500 stands for zero in the data rows.
Some points:
[499 695 497 616 385 777 478 406 408 309 772 482 478 575 694 678 604 443 580
 376 486 518 690 367 774 338 432 470 627 205 460 644 431 663 415 674 518 421
 369 536 665 314 617 583 319 518 540 629 420 524 297 563 551 550 755 553 336
 392 481 138 540 657 83 455]
[520 118 329 761 490 515 502 230 626 424 449 404 546 579 672 301 395 201 292
 412 672 487 417 547 346 635 488 645 562 542 560 425 330 630 460 473 561 693
 498 485 494 922 283 453 630 652 342 506 426 351 268 540 513 411 711 859 379
 187 585 394 557 256 414 464]
[279 36 497 232 443 233 679 489 654 494 617 627 485 420 267 504 392 648 708
 501 7 130 622 679 369 176 417 531 367 658 428 499 600 567 700 580 479 389
 621 628 501 468 531 704 616 435 643 344 522 497 531 578 382 641 593 643 788
 360 750 534 615 563 618 644]
[724 643 764 410 595 384 695 483 116 404 454 423 585 446 623 820 541 644 606
 380 750 307 397 495 429 363 419 378 778 425 602 380 680 545 624 450 525 528
 356 435 625 489 657 415 345 291 478 434 459 461 361 288 479 284 378 348 280
 486 462 536 518 347 207 615]
[520 467 604 452 459 670 689 279 288 87 429 375 420 550 717 542 339 624 349
 512 940 319 554 483 468 483 495 232 509 475 633 513 366 530 408 453 348 450
 550 129 490 196 518 518 563 516 665 514 254 499 401 461 433 577 537 384 395
 760 515 743 597 306 669 548]
[172 689 307 496 583 551 435 523 437 429 183 436 460 717 641 774 385 623 355
 598 143 543 485 344 583 515 361 765 242 529 698 372 534 407 410 498 325 96
 620 642 528 526 342 507 472 538 345 370 519 418 662 351 374 309 272 719 541
 379 421 655 616 565 417 646]
[583 673 834 613 640 451 663 728 814 661 461 440 255 632 537 683 500 79 368
 664 823 589 557 562 416 399 611 418 394 812 618 582 411 500 584 420 481 513
 158 505 438 573 577 637 704 674 478 623 428 736 419 670 535 631 595 410 340
 202 513 402 367 458 414 595]
[552 808 395 582 393 723 462 473 416 345 618 421 557 357 621 470 545 606 290
 347 441 645 430 777 554 551 597 444 864 354 530 499 858 435 496 626 521 343
 107 365 500 682 553 480 699 630 645 628 520 644 684 334 335 488 655 413 635
 385 409 400 577 589 300 331]
[382 375 404 491 498 291 233 842 456 605 392 756 313 263 105 475 322 458 428
 566 391 825 252 423 245 275 481 437 556 0 263 608 402 341 436 798 259 402
 563 492 598 560 571 362 680 595 490 431 461 665 442 300 780 336 245 264 374
 938 972 651 597 696 572 655]
[287 264 601 502 792 597 210 232 412 502 589 613 596 433 235 564 580 596 589
 411 262 313 781 753 496 589 606 647 485 627 673 607 334 548 669 518 618 511
 591 782 386 523 544 406 305 488 434 699 509 554 705 668 481 476 465 489 870
 940 473 465 423 201 624 400]
[607 406 414 606 790 485 516 476 469 482 794 477 650 426 298 365 343 311 400
 309 427 677 600 681 610 712 474 625 387 471 499 401 874 365 514 734 644 730
 668 586 329 498 656 514 335 186 583 441 442 602 620 844 392 670 241 530 608
 700 385 356 787 637 657 580]
[287 102 506 258 274 138 555 594 375 425 739 655 340 582 130 364 736 717 638
 285 63 450 451 403 375 449 396 399 506 791 430 386 311 565 409 331 642 264
 454 823 539 499 692 295 581 462 626 171 510 501 910 601 346 836 593 400 441
 267 705 452 643 683 563 497]
[642 526 483 547 447 817 537 452 335 228 403 351 626 461 525 557 318 506 796
 590 721 507 640 534 556 372 785 218 448 290 254 302 567 513 594 293 457 315
 501 448 559 473 443 385 425 472 561 344 424 756 497 590 475 391 765 378 417
 392 334 590 373 630 254 412]
[419 404 563 937 315 278 267 670 809 369 221 212 677 493 743 589 588 492 677
 450 624 674 414 457 688 572 380 625 397 705 462 500 614 546 538 264 591 640
 651 455 397 629 578 656 649 533 596 609 331 197 504 396 701 253 639 724 485
 334 550 430 595 345 504 186]
[577 456 281 373 584 664 544 545 699 519 631 618 730 375 566 687 572 534 595
 567 551 708 750 559 412 767 600 727 457 531 532 504 746 621 362 908 554 673
 685 450 463 627 716 404 514 307 431 789 760 526 705 640 574 676 551 346 534
 732 436 309 406 332 611 478]
[413 564 427 728 391 441 573 586 513 407 551 487 596 716 680 688 592 358 667
 420 225 506 566 404 430 472 437 723 443 618 446 653 405 374 572 253 350 717
 647 452 379 772 275 446 365 791 163 523 809 188 465 517 434 245 393 501 494
 467 225 999 664 693 541 553]
[322 465 331 498 276 458 219 362 549 991 483 623 287 235 464 465 494 337 426
 572 249 682 387 124 307 410 547 293 611 253 586 389 438 390 533 654 448 0
 680 340 561 192 718 302 598 470 357 454 604 376 447 553 540 290 316 441 374
 743 467 699 744 599 584 719]
[625 710 692 442 560 238 647 722 184 633 432 348 520 591 587 0 508 558 583
 771 521 578 504 491 583 431 385 433 562 479 637 602 401 446 495 517 593 629
 530 462 259 366 253 360 488 628 642 571 451 675 429 264 614 655 724 445 546
 544 454 515 384 387 390 677]
[683 582 620 591 578 558 298 450 700 581 288 70 486 460 383 340 726 283 489
 346 664 431 627 272 355 578 378 514 414 637 432 492 606 734 475 425 407 607
 288 585 445 632 407 730 545 582 410 487 608 647 86 384 144 584 647 628 323
 459 487 526 199 535 539 325]
[0 887 99 425 427 382 546 463 691 464 470 797 393 400 521 674 318 517 582
 399 478 624 224 385 428 443 443 317 582 397 417 410 417 437 577 474 594 338
 776 597 416 294 373 523 428 631 448 444 764 511 321 324 488 572 215 553 484
 572 399 641 574 740 539 698]
[670 912 565 303 406 451 582 160 513 585 518 707 455 641 374 383 502 969 412
 739 691 421 440 318 526 571 656 426 465 400 670 527 610 545 587 406 385 807
 460 527 593 429 402 565 366 496 557 310 190 609 562 549 688 452 452 501 485
 584 637 864 636 465 532 384]
[706 640 771 244 448 543 758 662 440 825 442 494 343 541 593 342 450 397 327
 431 835 270 653 455 382 572 392 494 389 476 78 455 249 483 604 441 534 597
 533 468 486 577 403 556 624 511 402 401 405 670 602 519 502 579 531 534 499
 401 464 210 323 227 433 473]
[632 553 920 555 322 657 642 758 565 372 268 444 382 361 630 262 497 277 512
 557 734 427 542 443 692 692 610 494 608 752 494 440 161 560 762 491 421 652
 90 398 590 360 459 536 537 402 429 350 624 530 546 441 519 437 476 695 557
 558 745 224 291 523 603 725]
[442 52 387 477 651 294 442 629 567 520 784 567 586 435 273 400 648 781 576
 444 613 364 572 599 636 417 453 625 320 619 436 688 471 545 309 633 525 175
 620 411 376 502 616 374 87 355 469 381 419 583 527 684 520 591 228 564 982
 310 586 681 313 418 746 480]
[381 637 529 471 688 855 323 630 347 741 709 631 575 497 436 561 389 566 496
 586 392 707 421 785 575 753 478 468 582 415 463 400 657 480 273 468 482 558
 252 358 473 649 519 622 567 377 609 382 560 116 317 563 565 535 617 394 360
 439 393 283 336 462 557 242]
[738 518 622 308 509 536 583 255 397 774 159 455 411 607 580 369 618 460 372
 780 628 307 486 469 488 326 471 577 640 285 672 590 341 341 377 248 621 720
 611 608 769 416 499 549 540 251 949 448 676 639 582 488 715 588 460 329 636
 339 498 491 596 568 636 409]
[486 248 346 482 391 405 583 290 855 181 409 424 599 674 628 643 679 468 421
 616 198 524 211 587 815 650 548 596 368 720 347 512 490 382 426 375 618 779
 530 450 558 531 488 605 569 653 282 825 293 229 335 404 327 424 359 506 396
 502 188 636 416 445 418 559]
[910 569 211 597 664 608 341 610 363 640 736 664 650 534 477 615 420 546 467
 372 471 465 328 602 462 487 661 478 439 623 680 622 696 505 392 591 499 513
 589 581 582 301 308 511 450 557 425 892 612 298 772 486 593 520 588 449 440
 627 464 158 314 676 574 248]
Along one direction, these points spread out more than along any other. Take the direction at right angles to it along which they spread out most. Go by this last direction. For each point below, how far along it does it lie, from 0 to 99? The average is 50, and the first point in the table lies past the average. One standard deviation of the points above along it is 16.
[382 375 404 491 498 291 233 842 456 605 392 756 313 263 105 475 322 458 428
 566 391 825 252 423 245 275 481 437 556 0 263 608 402 341 436 798 259 402
 563 492 598 560 571 362 680 595 490 431 461 665 442 300 780 336 245 264 374
 938 972 651 597 696 572 655] --> 83
[683 582 620 591 578 558 298 450 700 581 288 70 486 460 383 340 726 283 489
 346 664 431 627 272 355 578 378 514 414 637 432 492 606 734 475 425 407 607
 288 585 445 632 407 730 545 582 410 487 608 647 86 384 144 584 647 628 323
 459 487 526 199 535 539 325] --> 42
[419 404 563 937 315 278 267 670 809 369 221 212 677 493 743 589 588 492 677
 450 624 674 414 457 688 572 380 625 397 705 462 500 614 546 538 264 591 640
 651 455 397 629 578 656 649 533 596 609 331 197 504 396 701 253 639 724 485
 334 550 430 595 345 504 186] --> 27
[172 689 307 496 583 551 435 523 437 429 183 436 460 717 641 774 385 623 355
 598 143 543 485 344 583 515 361 765 242 529 698 372 534 407 410 498 325 96
 620 642 528 526 342 507 472 538 345 370 519 418 662 351 374 309 272 719 541
 379 421 655 616 565 417 646] --> 47
[413 564 427 728 391 441 573 586 513 407 551 487 596 716 680 688 592 358 667
 420 225 506 566 404 430 472 437 723 443 618 446 653 405 374 572 253 350 717
 647 452 379 772 275 446 365 791 163 523 809 188 465 517 434 245 393 501 494
 467 225 999 664 693 541 553] --> 33
[670 912 565 303 406 451 582 160 513 585 518 707 455 641 374 383 502 969 412
 739 691 421 440 318 526 571 656 426 465 400 670 527 610 545 587 406 385 807
 460 527 593 429 402 565 366 496 557 310 190 609 562 549 688 452 452 501 485
 584 637 864 636 465 532 384] --> 69
[724 643 764 410 595 384 695 483 116 404 454 423 585 446 623 820 541 644 606
 380 750 307 397 495 429 363 419 378 778 425 602 380 680 545 624 450 525 528
 356 435 625 489 657 415 345 291 478 434 459 461 361 288 479 284 378 348 280
 486 462 536 518 347 207 615] --> 67
[520 118 329 761 490 515 502 230 626 424 449 404 546 579 672 301 395 201 292
 412 672 487 417 547 346 635 488 645 562 542 560 425 330 630 460 473 561 693
 498 485 494 922 283 453 630 652 342 506 426 351 268 540 513 411 711 859 379
 187 585 394 557 256 414 464] --> 30
[738 518 622 308 509 536 583 255 397 774 159 455 411 607 580 369 618 460 372
 780 628 307 486 469 488 326 471 577 640 285 672 590 341 341 377 248 621 720
 611 608 769 416 499 549 540 251 949 448 676 639 582 488 715 588 460 329 636
 339 498 491 596 568 636 409] --> 67
[0 887 99 425 427 382 546 463 691 464 470 797 393 400 521 674 318 517 582
 399 478 624 224 385 428 443 443 317 582 397 417 410 417 437 577 474 594 338
 776 597 416 294 373 523 428 631 448 444 764 511 321 324 488 572 215 553 484
 572 399 641 574 740 539 698] --> 65
